-421  424 -147  461  478 -321
-337  190 -379  283  329 -383
-652  498 -349  528  535 -549
-> -421, -549

-410  349 -579  748 -394  183  811 -> -410, 811

-396  583  355  732 -353
 336   23 -343  100  731
-192  117 -200   23 -819
-> -396, -819

-390   24   66  352 -681  211
  98  422  -87 -144 -267 -120
-> -390, -120

-339  765  620  483 -> -339, 483

-218   46 -807  399  -80
  -7  197  -14  260   62
 343  112  428 -283  299
-> -218, 299

705   3 756  16  52 261 -> 705, 261

-249  173   25 -631 -> -249, -631

-620  392 -477   48 -> -620, 48

 805   85    8  293 -298 -> 805, -298
---
253 242 608  72 → 608, 72

 123 -110 -743 -747
-268   76  311 -168
 141  656  168 -246
→ 656, -747

 788  366   21 -224 -406 → 788, -406

-213  343  -78   -1  764   39 → 764, -213

-625   88 -721   41  -15 -430 → 88, -721

 -30 -602  276 -726  153
 -28 -326  -52  535  -45
→ 535, -726
---
9212  6114  5801  8709  5723  3044  5835
3975  5652  5822  4205  5856  7338  5794
6497  6004  5966  5509  5783  6036  5774
: 4205, 9212

1  5  3  3  1  9  4: 3, 9

17  79  87  48  57: 87, 87

 52  114  238   36  135  111  169: 36, 238

20  24  86  52  78: 86, 86

5783  2781  8039  7194  8781: 8039, 8781

2  5  1  2  7  2  6: 2, 7

704  237  472  116  290
588  821  661  602  599
702  431  526  223  383
: 661, 821

 45   13  133  184  243: 133, 243

234  761  735  657  602: 735, 761
---
[[0.082, 0.125, 0.091, 0.010, -0.108, 0.010, -0.038],
 [-0.136, 0.000, -0.086, -0.032, -0.088, -0.063, 0.150]] -> 0.125

[[1.8, -1.0, 0.6, -1.0, 1.4, 1.1],
 [-0.1, -1.7, 0.9, 0.7, 2.1, 2.4],
 [-0.2, -1.3, 0.6, -0.5, 1.4, 0.3]] -> -1.7

[[-0.056, -0.040, -0.089, -0.075, -0.022, -0.023],
 [-0.059, -0.061, -0.123, -0.097, -0.026, 0.012],
 [-0.045, 0.139, 0.001, -0.067, 0.135, 0.017]] -> -0.061

[[-0.162, 0.133, 0.146, 0.132],
 [-0.062, -0.184, 0.055, -0.162],
 [0.125, 0.000, 0.132, -0.173]] -> -0.184

[[3.186, 3.292, -1.507, 0.559, -0.497, 4.312],
 [-5.020, -14.012, 11.492, -1.198, 8.961, 2.705],
 [-5.051, -6.070, 8.195, 7.687, 15.675, 2.170]] -> -14.012

[[0.12, -0.01, 0.06, -0.11, -0.20],
 [0.16, -0.02, 0.15, -0.13, -0.16],
 [0.02, 0.13, 0.02, 0.08, -0.04]] -> -0.02

[[-142.8, 167.4, -200.2, 28.4],
 [-117.9, -75.8, -115.3, -130.3],
 [-139.7, -8.8, -130.5, -99.8]] -> -75.8
---
[[1.218, 0.904, -0.829, 1.418, -1.712, -2.093, -1.523], [0.804, -0.205, -0.642, -0.639, 1.685, 0.070, 0.302], [2.183, -1.001, -1.315, -0.210, 0.002, -1.732, -0.618]] 0.804
[[1.321, 1.605, -0.960, 0.704], [0.040, 0.541, -2.005, 1.380]] 1.321
[[1.59, 1.04, 0.01, 0.54], [-0.21, -1.50, -1.73, 1.59]] 1.59
[[-0.160, 0.208, 0.031, 0.162, -0.078], [0.080, 0.123, -0.126, -0.187, 0.002]] -0.160
[[-0.01, -0.05, 0.19, -0.07, -0.06, 0.11, 0.01], [-0.15, 0.06, -0.04, -0.19, 0.11, 0.09, 0.06], [0.13, 0.00, -0.16, 0.19, 0.12, 0.07, 0.07]] -0.15
[[-91.937, -74.751, -152.500, 125.762, -67.876, -141.317], [-150.630, -196.857, -227.683, -40.108, -214.104, 48.135], [-31.282, -90.152, -131.592, -105.987, -117.430, -23.865]] -150.630
---
[  66  360 -816  565] => 66
[-609  -42  188  251] => -609
[ 834  170 -287 -393] => 834
[-287 -496 -836  504] => -287
[ 95 696 768  -2] => 95
[-360 -824  265 -452] => -360
---
[213, 257, 752, 706, 846]
846

[[279, 57, 539, 764, 516, 417, 417],
 [304, 109, 735, 580, 501, 427, 336]]
336

[75, 94, 44, 5]
5

[[86, 96, 85, 65],
 [38, 23, 22, 46],
 [36, 12, 72, 16]]
16

[192, 185, 59, 227]
227

[649, -522, 167, -170, -538, -53, 359]
359

[[6, 8, 5, 9, 5],
 [6, 7, 5, 7, 5],
 [1, 1, 5, 3, 5]]
5
---
[[610 481 146 455 800]
 [300 111  20 847 921]
 [720 236 860  98 763]] -> 98

[114  89  52 210 119] -> 89

[[-707   49 -761 -673  189 -764 -671]
 [-628  503   74  548  447  373  421]
 [ 547   88  617  656  549  505  519]] -> -761

[[160 105 186  59  96 134 133]
 [204 147 113 104 143 180 152]
 [ 82 157 175 144  87 185 112]] -> 82

[ 271  361  712  217  832  110 -685] -> 110

[[ 24  25  21  28  28  26]
 [ 40  36  47  32  36  32]
 [-13  -9 -24 -16  30 -26]] -> -24

[[7 3 2 7 6 5]
 [6 5 1 5 8 5]] -> 2

[[3562 3259 7431 5764 8513 9546]
 [2705 2613 7805 4800 8555 8936]
 [6914 7435 3983 2656 4036 5237]] -> 2656

[[-350  510 -672  212]
 [-269  422 -340 -867]] -> -672
---
-124 -619 -173  225   39  -19   59
 124 -532 -752  -63  -40 -452 -174
-231  250 -179 -116 -142  304 -420
-> -173

644 559 752 698 647 -> 752

 113  217 -196 -257  -59  671 -213
 210   59  259  -30  300   -8  337
  16  -15  184  -80  274  369   51
-> -196

 822   14 -114  208  -85  179  635 -> -114

 238 -266  212 -450 -558  791  316
-444 -239 -284  758   75  159 -126
-135  579 -242  100 -782   27  336
-> 212

-836  828  696  587
 172 -215 -114  -16
 258 -385   96 -160
-> 696
